In the data rows, the value 128 means zero.
Some points, each followed by its number:
ndarray[105 064 158 073 214 144 110 048 095 176 194 196 055 099 086 121 193 108 099 075 060 065 173 179 176 217 045 178
        171 206 206 158] 0
ndarray[126 052 138 081 217 085 124 054 086 183 186 185 073 108 082 124 195 118 101 087 060 060 171 185 185 218 053 181
        181 202 205 171] 1
ndarray[121 063 140 077 196 104 119 038 095 185 200 201 070 121 071 123 191 115 099 086 091 088 178 171 168 202 050 180
        178 193 192 166] 2
ndarray[124 061 142 074 076 073 105 034 094 191 078 081 058 117 080 125 208 115 091 090 056 053 174 163 164 188 051 000
        000 211 211 185] 3
ndarray[120 054 125 090 072 094 123 214 097 043 087 080 100 110 083 130 195 124 096 094 070 066 173 160 158 190 072 000
        000 183 186 172] 4
ndarray[132 072 174 080 083 120 112 205 100 053 092 092 091 106 067 123 213 124 089 101 092 091 177 164 162 179 048 000
        000 181 183 171] 5
ndarray[132 050 141 073 094 100 134 194 101 052 095 098 088 129 082 110 196 119 087 102 096 094 169 159 160 162 068 187
        184 185 187 186] 6
ndarray[144 198 101 077 094 109 137 198 104 063 103 100 080 135 092 150 200 117 075 104 122 119 063 145 148 129 057 174
        173 170 174 165] 7
ndarray[125 176 091 078 106 080 147 200 094 079 112 112 089 124 086 149 189 120 078 093 122 123 086 124 126 125 073 177
        179 149 146 168] 8
ndarray[140 177 059 088 121 128 174 181 097 086 118 118 088 144 108 147 183 114 073 097 131 132 074 113 115 099 075 153
        151 141 139 174] 9
ndarray[146 146 054 094 146 108 177 175 079 103 135 132 099 140 094 176 146 109 172 118 158 158 083 102 100 113 090 141
        145 139 138 037] 10
ndarray[173 126 084 111 163 123 174 158 214 129 148 147 097 146 120 169 109 094 174 142 156 155 084 093 092 107 115 115
        113 167 164 057] 11
ndarray[033 097 069 113 184 121 193 138 200 152 166 166 113 155 149 196 096 078 173 179 169 170 070 077 080 117 146 101
        101 186 185 086] 12
ndarray[052 074 105 137 206 142 176 132 198 176 177 178 092 000 162 240 050 064 158 208 164 167 075 193 194 098 161 081
        081 182 176 114] 13
ndarray[065 075 065 137 087 134 182 121 185 186 193 194 102 000 172 033 211 083 155 214 168 169 073 185 185 075 166 077
        074 183 183 128] 14
ndarray[130 165 144 185 204 134 085 124 104 092 178 178 180 107 167 092 101 106 181 090 163 168 142 088 085 197 147 115
        114 114 114 146] 15
ndarray[128 162 150 178 214 145 084 108 110 097 193 193 174 116 164 095 109 116 164 083 160 159 147 083 084 201 158 108
        107 117 119 149] 16
ndarray[120 165 145 179 079 144 075 110 104 100 191 190 167 090 172 095 114 114 170 073 158 158 145 091 088 187 152 105
        104 122 121 151] 17
ndarray[138 169 153 198 087 170 065 118 102 112 198 196 178 112 192 109 107 111 182 092 147 147 146 084 087 168 146 103
        102 114 115 145] 18
ndarray[132 172 138 193 082 159 078 110 092 106 083 086 177 108 173 114 111 113 177 087 142 144 138 086 086 168 163 099
        098 113 114 157] 19
ndarray[114 171 129 194 082 141 068 100 092 091 074 077 173 101 182 084 124 127 163 104 152 150 133 084 089 164 148 123
        123 109 112 153] 20
ndarray[120 179 146 198 098 156 065 121 085 110 088 089 185 099 182 093 117 120 164 102 125 125 130 084 082 165 158 090
        092 116 115 153] 21
ndarray[109 169 132 186 090 135 065 109 096 096 094 093 192 110 188 091 121 126 168 097 178 177 136 084 083 153 163 107
        106 109 109 155] 22
ndarray[122 171 131 194 102 130 084 105 102 112 096 095 180 101 191 074 114 120 171 104 150 148 142 086 090 157 155 108
        107 099 095 145] 23
ndarray[124 181 146 191 088 136 068 108 097 098 087 087 177 100 190 097 115 124 164 102 158 160 125 076 078 162 147 096
        092 118 119 152] 24
ndarray[118 170 119 167 097 144 083 111 103 107 097 096 192 111 175 070 135 124 163 100 156 158 128 067 064 141 149 101
        104 096 095 143] 25
ndarray[109 170 103 187 098 128 080 102 095 117 092 093 198 102 181 091 115 130 155 110 156 154 130 073 071 116 158 116
        117 107 109 156] 26
ndarray[119 165 118 175 107 136 082 117 107 120 099 099 200 123 189 094 114 122 165 094 175 175 133 194 194 128 160 109
        109 079 081 146] 27
ndarray[139 162 106 184 102 148 080 099 108 122 106 104 195 116 176 092 100 127 157 091 183 183 149 183 183 124 172 109
        113 076 076 150] 28
New points follow, each followed by the numbers of its two nearest points above by angle, nearest first.
ndarray[133 160 051 093 118 092 177 186 093 082 115 112 091 142 093 167 172 104 174 085 148 150 073 109 105 106 084 155
        157 147 147 010] --> 10 9
ndarray[171 112 185 121 119 130 117 122 132 162 096 097 135 158 120 116 094 192 096 162 064 066 165 133 133 098 158 152
        153 103 108 115] --> 6 3
ndarray[027 104 081 128 184 135 181 142 206 147 167 165 100 159 128 198 102 088 169 168 155 155 080 064 062 106 152 115
        113 163 163 088] --> 12 11
ndarray[169 109 158 113 114 179 137 117 146 159 082 080 136 152 097 137 090 184 097 163 089 086 169 137 137 106 135 148
        149 098 095 122] --> 6 3
ndarray[162 110 182 122 129 121 129 101 141 177 105 105 129 149 108 115 108 191 086 169 086 089 170 133 133 079 165 139
        139 087 089 126] --> 3 28
ndarray[178 096 160 097 130 126 126 108 151 154 091 090 125 165 099 104 104 183 096 173 092 088 167 124 124 107 142 154
        152 091 095 118] --> 6 3
ndarray[045 097 081 132 195 114 186 133 205 171 174 178 109 173 155 209 081 073 161 179 175 173 082 203 205 092 165 093
        091 186 186 103] --> 13 12
ndarray[037 084 085 131 192 096 204 132 201 181 183 183 107 000 153 211 067 070 171 185 155 155 073 205 208 090 158 089
        088 180 179 118] --> 13 14
ndarray[157 137 115 088 144 123 177 156 216 118 136 139 087 155 114 184 141 106 168 118 175 176 080 089 089 096 106 136
        136 148 147 041] --> 11 10
ndarray[041 089 078 136 187 121 183 142 201 163 175 172 104 166 143 225 074 077 162 178 178 181 065 207 207 093 154 100
        101 163 161 104] --> 13 12
ndarray[170 112 160 120 123 160 134 104 137 163 097 099 135 160 082 124 100 190 093 169 072 073 159 127 127 099 151 150
        145 085 084 120] --> 3 6
ndarray[176 121 053 108 169 114 190 154 223 135 154 154 105 164 120 189 119 086 176 132 157 156 086 089 088 091 108 130
        130 169 169 063] --> 11 12
ndarray[159 119 133 128 145 115 127 085 148 178 130 134 140 172 106 107 127 067 084 184 115 118 145 114 115 044 163 153
        153 068 067 119] --> 28 26
ndarray[040 100 079 138 186 158 206 143 199 159 164 161 097 175 141 206 088 079 166 188 166 166 075 208 204 094 159 104
        106 177 179 098] --> 13 12
